In the data rows, zero lies at 7.5, halfway between 7 and 8.
Here is a table of points, one per row:
9,7,5,10,8,6,5,10,6,4,7,6,5,5,6,5,6,8,11,6,4,10,6,5,10,8,6,9,8,9,4,6
8,9,8,8,10,9,12,8,7,7,8,8,6,7,10,3,9,7,7,10,8,9,5,3,8,8,7,9,5,7,8,7
7,10,8,3,5,7,8,5,8,6,5,9,8,4,5,10,7,7,11,10,6,8,9,7,6,5,7,5,3,6,8,7
5,7,7,10,7,6,9,11,6,8,5,5,7,7,5,5,7,10,9,12,6,6,8,8,3,8,2,11,5,9,5,9
9,11,7,9,9,8,8,11,12,5,6,6,10,13,6,9,6,8,6,10,10,9,5,7,6,1,10,6,7,6,7,8
10,7,8,5,7,7,3,9,10,9,9,7,3,9,9,8,9,6,8,11,8,8,9,3,6,8,8,8,12,9,8,8
6,10,6,5,9,7,8,3,7,10,6,8,9,6,5,5,8,9,10,8,7,8,8,5,8,6,9,7,8,7,4,9
7,9,12,11,10,10,8,10,9,6,10,9,9,7,7,8,5,8,10,10,9,4,5,8,6,7,9,11,7,6,8,7
8,7,9,6,9,6,9,8,7,10,6,8,6,6,6,7,8,9,9,5,7,6,3,10,9,8,8,5,9,8,6,8
7,9,5,6,6,7,10,8,7,10,6,9,9,5,4,8,11,9,7,9,7,7,11,4,8,8,7,10,9,7,7,6
9,8,7,5,11,5,10,10,8,7,6,11,3,6,8,9,7,6,6,9,11,10,7,5,8,8,7,8,7,4,6,10
2,9,5,5,9,9,10,8,8,8,9,10,6,8,8,11,6,10,10,9,7,10,6,11,11,14,5,8,7,10,7,11
6,6,9,9,6,8,12,9,11,6,8,6,9,9,5,7,8,4,6,9,6,6,7,13,11,8,9,11,8,9,7,6
7,8,6,5,5,9,4,6,8,9,8,6,7,10,8,5,9,2,6,9,9,7,5,9,12,11,10,8,8,7,5,6
8,7,10,7,6,10,7,7,8,10,7,5,8,5,5,7,3,9,5,9,10,9,11,10,10,8,9,9,10,6,10,10
7,10,6,8,5,8,7,11,7,11,9,7,7,4,6,7,6,7,7,6,7,8,7,11,7,5,11,11,7,2,8,7
2,9,6,10,5,8,5,9,9,10,11,11,7,7,6,4,7,3,7,8,5,6,5,5,7,6,7,6,8,9,8,11
10,6,6,7,6,9,10,8,9,10,8,10,5,7,7,8,5,7,11,6,9,7,9,7,8,9,7,8,6,8,9,7
9,5,9,6,8,5,6,8,5,7,6,13,10,7,5,7,5,6,5,8,8,12,8,9,8,9,7,6,7,5,7,11
11,5,6,6,5,6,12,6,9,8,9,10,7,6,9,7,8,6,5,6,8,9,8,9,5,9,7,6,5,10,8,6
6,10,9,8,11,7,9,8,7,9,8,6,6,2,8,7,7,7,5,6,9,8,12,10,8,7,7,4,8,10,3,6
6,7,3,8,5,5,7,8,7,6,9,8,9,8,5,6,7,8,10,9,12,10,7,10,10,7,8,1,6,9,7,7
7,5,2,9,5,10,7,10,8,7,11,10,8,6,8,7,6,9,6,8,9,5,6,7,6,6,7,7,8,8,9,9
6,9,7,8,8,6,5,8,10,10,6,6,7,9,10,5,4,6,9,6,10,10,11,12,6,8,6,9,11,6,7,5
7,3,8,6,9,7,7,8,10,8,8,6,4,6,8,4,7,5,3,3,7,6,6,9,9,8,5,7,5,7,8,6
8,8,10,4,7,9,8,10,8,8,11,10,8,7,6,8,4,5,8,8,6,7,8,6,7,9,5,5,8,7,4,1
6,6,6,3,7,9,7,10,8,9,6,8,10,8,7,6,6,7,8,6,8,8,10,6,8,9,10,8,8,8,6,5
6,5,8,6,7,5,8,6,7,11,10,11,7,8,6,5,9,8,6,8,8,8,6,9,10,4,6,10,9,6,7,6
10,6,7,8,6,7,8,11,8,7,9,8,7,5,7,8,5,5,5,11,7,7,10,6,8,8,8,8,10,8,7,9
6,6,6,11,10,5,9,9,9,7,8,8,11,8,9,4,6,8,8,7,4,13,10,8,5,7,8,10,5,10,11,4
8,8,8,8,6,6,5,10,11,9,6,6,7,8,6,7,9,7,11,8,10,6,9,8,10,7,7,8,6,8,6,8
4,8,10,9,7,6,7,6,8,5,7,6,7,8,7,8,10,4,9,8,13,11,9,7,4,10,7,9,6,5,10,7
11,7,6,9,6,6,6,6,8,5,10,6,7,8,3,11,8,8,8,8,6,9,8,8,8,8,8,9,7,7,8,7
8,10,5,4,7,11,6,6,4,3,7,7,4,11,7,5,6,13,4,9,7,9,9,10,7,7,7,8,6,8,7,7
4,8,6,9,7,9,6,7,7,4,8,10,9,6,10,7,9,11,8,8,10,12,6,6,6,8,8,9,10,3,8,4
5,10,8,5,6,6,6,6,8,6,9,8,7,10,4,9,5,8,5,4,7,5,5,6,3,5,10,7,6,8,6,5
7,7,8,7,4,11,11,5,8,4,6,7,9,4,10,9,4,7,9,5,8,8,7,6,5,7,9,10,11,12,10,7
8,7,8,6,8,8,8,9,6,7,10,5,7,8,9,9,8,11,9,4,11,6,5,4,11,9,9,11,7,9,8,9
13,6,7,10,8,7,5,4,5,11,8,8,11,5,7,9,8,8,6,9,11,10,4,6,9,7,7,8,8,7,9,5
8,9,9,5,4,2,7,6,9,9,9,8,9,8,9,8,6,10,8,7,5,7,8,5,6,7,6,8,7,8,10,7
10,10,12,5,6,9,7,9,8,5,8,9,11,9,9,7,8,9,7,8,8,5,9,8,7,9,4,7,10,7,5,9
9,10,9,7,13,11,6,10,6,9,8,10,10,10,6,8,10,10,7,2,6,8,7,8,8,10,9,7,7,6,8,7
8,8,10,8,7,6,7,6,3,9,9,10,6,8,6,5,10,7,7,6,7,7,8,5,6,6,9,10,4,9,11,12
7,8,9,10,8,9,7,7,5,9,3,9,9,7,10,8,7,7,6,10,7,6,6,9,8,8,11,4,7,10,12,10
7,7,8,10,8,10,6,7,4,2,6,11,8,9,7,7,9,5,8,7,9,8,9,8,8,8,7,8,7,7,7,6
8,9,8,9,5,3,3,5,11,5,10,9,6,5,7,11,9,12,6,6,7,5,7,10,9,9,8,8,6,8,7,6
9,8,7,7,11,6,10,7,8,10,9,7,10,10,8,10,13,7,5,9,8,6,5,9,5,9,9,11,8,8,5,9
8,7,6,8,8,5,7,7,7,6,6,6,8,8,7,8,9,6,6,8,5,6,8,7,5,12,10,7,6,8,6,9
8,6,7,6,7,10,6,6,6,11,11,6,11,9,8,11,8,6,9,4,5,9,6,7,6,5,6,7,10,8,4,9
5,5,7,7,11,8,7,6,8,6,8,6,9,4,7,10,8,7,9,11,7,5,6,6,6,5,8,4,5,8,6,12
6,9,7,9,7,10,7,7,1,8,7,5,5,9,6,9,9,8,7,8,10,5,9,7,8,6,6,7,7,10,9,4
11,10,9,6,8,10,5,5,7,8,6,7,4,5,8,5,6,10,7,7,6,7,3,11,7,8,7,7,7,7,7,7
7,7,9,10,8,8,6,7,7,7,9,9,9,6,8,10,9,8,6,8,8,7,7,7,10,7,1,6,7,7,8,7
7,8,7,8,9,6,6,8,9,12,5,6,8,8,10,9,5,9,9,7,6,6,3,8,4,7,8,7,5,9,11,3
6,10,11,7,3,5,6,8,6,7,8,10,9,7,8,5,11,9,9,8,7,8,6,8,7,7,10,6,10,10,4,5
8,8,11,10,9,7,8,6,7,8,6,11,7,11,6,10,5,8,6,6,8,7,9,6,8,8,6,10,10,9,8,9
10,8,8,5,7,9,5,7,8,7,9,7,3,8,8,7,9,10,12,8,12,7,9,9,4,6,10,8,7,10,10,10
3,5,10,8,7,6,7,9,5,8,10,8,7,10,12,9,8,10,8,11,3,6,10,9,9,7,10,7,11,7,6,6
8,5,6,6,6,10,9,9,8,5,7,6,13,8,9,9,9,11,7,7,6,8,7,6,8,9,8,8,7,6,7,7
8,9,11,7,7,9,9,9,7,7,7,8,4,7,11,11,10,4,7,8,4,12,9,7,7,5,11,8,8,10,7,6
7,6,9,11,8,8,9,9,7,6,6,8,5,7,9,12,8,7,7,4,8,11,6,9,7,4,9,6,8,10,6,8
10,8,5,7,7,7,8,8,7,6,7,10,6,8,11,7,7,6,6,11,10,5,4,7,5,9,7,6,8,7,8,5
11,10,6,5,11,7,5,7,4,5,8,5,10,5,9,5,5,5,8,7,7,8,8,9,7,6,7,8,7,7,8,7
12,9,6,7,8,9,8,9,10,8,8,11,8,7,6,6,11,8,8,7,7,6,8,11,6,5,7,9,10,13,11,9
9,6,7,8,9,4,8,11,4,10,8,3,6,6,9,12,7,8,7,7,8,8,8,7,8,8,8,7,7,7,8,7
8,6,12,8,9,12,3,5,8,7,6,6,6,6,7,6,8,6,9,10,4,7,8,6,9,10,6,6,6,9,11,7
9,7,9,9,8,8,8,6,8,9,10,6,8,6,9,5,5,11,9,8,6,9,7,8,7,8,8,6,10,6,6,13
10,8,8,12,6,8,9,8,6,7,7,9,7,9,6,6,8,7,11,4,7,8,6,6,8,7,3,5,10,7,8,9
9,9,8,6,3,9,8,10,7,7,6,8,8,9,12,10,10,6,8,7,4,7,7,9,11,5,5,10,3,3,10,9
5,3,6,9,9,11,6,8,10,7,3,6,7,8,7,10,7,7,4,6,8,5,7,4,6,5,5,8,10,8,6,7
6,7,5,7,9,9,8,2,9,8,7,9,7,8,8,11,9,6,10,9,7,8,6,8,7,9,10,11,9,6,6,7
8,9,6,8,9,8,8,10,6,8,11,4,5,10,10,7,10,10,5,9,7,8,8,8,7,8,8,6,7,7,8,8
10,7,7,8,11,7,9,4,7,3,6,8,6,8,8,8,8,9,10,9,7,6,8,8,13,6,9,7,8,7,7,6
8,12,8,10,8,11,9,5,9,10,7,5,9,6,11,9,8,7,7,7,9,8,7,6,9,8,7,7,4,7,4,9
11,11,9,11,4,8,13,5,7,8,10,4,7,10,7,7,7,7,6,8,7,8,8,8,7,8,7,6,8,7,7,7
7,10,7,8,7,8,7,8,11,8,3,7,6,7,7,9,9,7,8,7,5,7,7,7,8,8,8,6,9,4,8,8
7,4,11,7,8,5,10,8,8,6,6,6,5,8,8,4,9,11,10,8,7,6,6,7,8,5,10,7,8,3,8,7
6,9,10,9,9,7,9,8,8,8,9,5,7,8,6,6,9,7,9,7,9,6,5,6,5,9,4,6,9,6,7,6
9,3,8,8,4,6,6,5,8,6,7,6,5,8,7,7,8,7,6,5,8,9,6,7,5,8,10,7,7,7,2,10
7,7,5,7,6,7,9,10,5,7,7,7,8,6,6,7,5,6,8,7,7,7,7,7,7,6,7,8,8,8,8,8
5,6,11,8,6,7,10,9,5,8,9,8,9,8,6,8,6,6,9,8,11,7,7,7,10,11,11,6,5,8,9,7
7,4,6,8,10,10,6,6,9,11,11,9,7,11,8,7,5,9,8,9,6,8,11,6,6,8,9,3,2,7,8,6
7,7,9,9,9,9,8,7,9,7,7,8,8,7,2,4,5,6,6,5,5,8,10,7,7,11,10,8,8,7,8,8
Along one direction, these points spread out more than along any other. How far along it is each point below, from 0 to 99? 50 is the average, and the first point above lies past it. One standard deviation of the points above along it is 16.
7,8,6,11,6,8,8,6,12,9,8,10,8,8,12,5,6,8,6,7,10,6,12,7,7,7,9,8,4,6,3,10 61
6,10,5,5,11,5,6,9,10,5,11,4,7,9,5,8,6,3,7,7,7,9,7,7,10,8,7,6,8,9,10,9 65
5,4,8,5,7,10,7,8,9,8,11,7,8,7,7,9,12,7,8,6,8,9,11,12,4,5,3,6,7,4,10,9 57
8,4,6,7,8,9,9,10,9,7,3,6,8,8,6,7,12,10,10,8,7,8,8,11,9,8,7,5,9,11,6,6 48
4,7,8,6,9,7,6,8,7,5,7,7,10,3,7,6,9,9,4,7,9,5,8,7,8,5,8,10,7,11,7,7 54
8,8,8,5,3,6,8,7,9,9,5,3,9,10,9,8,7,9,6,6,8,8,7,4,10,8,5,5,7,10,10,9 43
6,8,5,6,6,8,10,6,3,5,6,7,7,10,9,6,6,6,9,6,4,4,8,8,5,10,9,7,11,5,9,9 50
9,9,3,10,10,3,7,7,7,6,9,10,8,8,10,9,7,6,8,4,5,1,12,8,9,7,7,7,8,6,8,7 51
9,7,8,5,8,4,6,6,8,7,7,9,10,13,12,8,5,5,9,8,8,7,7,8,8,7,6,11,9,11,7,10 43
7,9,8,8,6,3,4,10,9,6,3,7,9,8,8,7,10,8,4,6,9,8,8,8,6,11,9,6,8,8,9,8 53
6,7,7,7,7,6,8,4,5,6,7,4,8,7,8,9,9,6,4,8,7,8,7,8,7,8,5,8,9,6,10,11 38
7,6,8,8,6,6,6,6,4,8,5,7,8,10,9,8,5,6,9,10,10,7,7,10,9,5,5,10,4,8,4,5 50
4,8,7,7,9,7,8,3,10,9,6,7,5,8,8,6,8,8,6,7,7,10,9,7,11,4,5,9,9,8,11,6 53
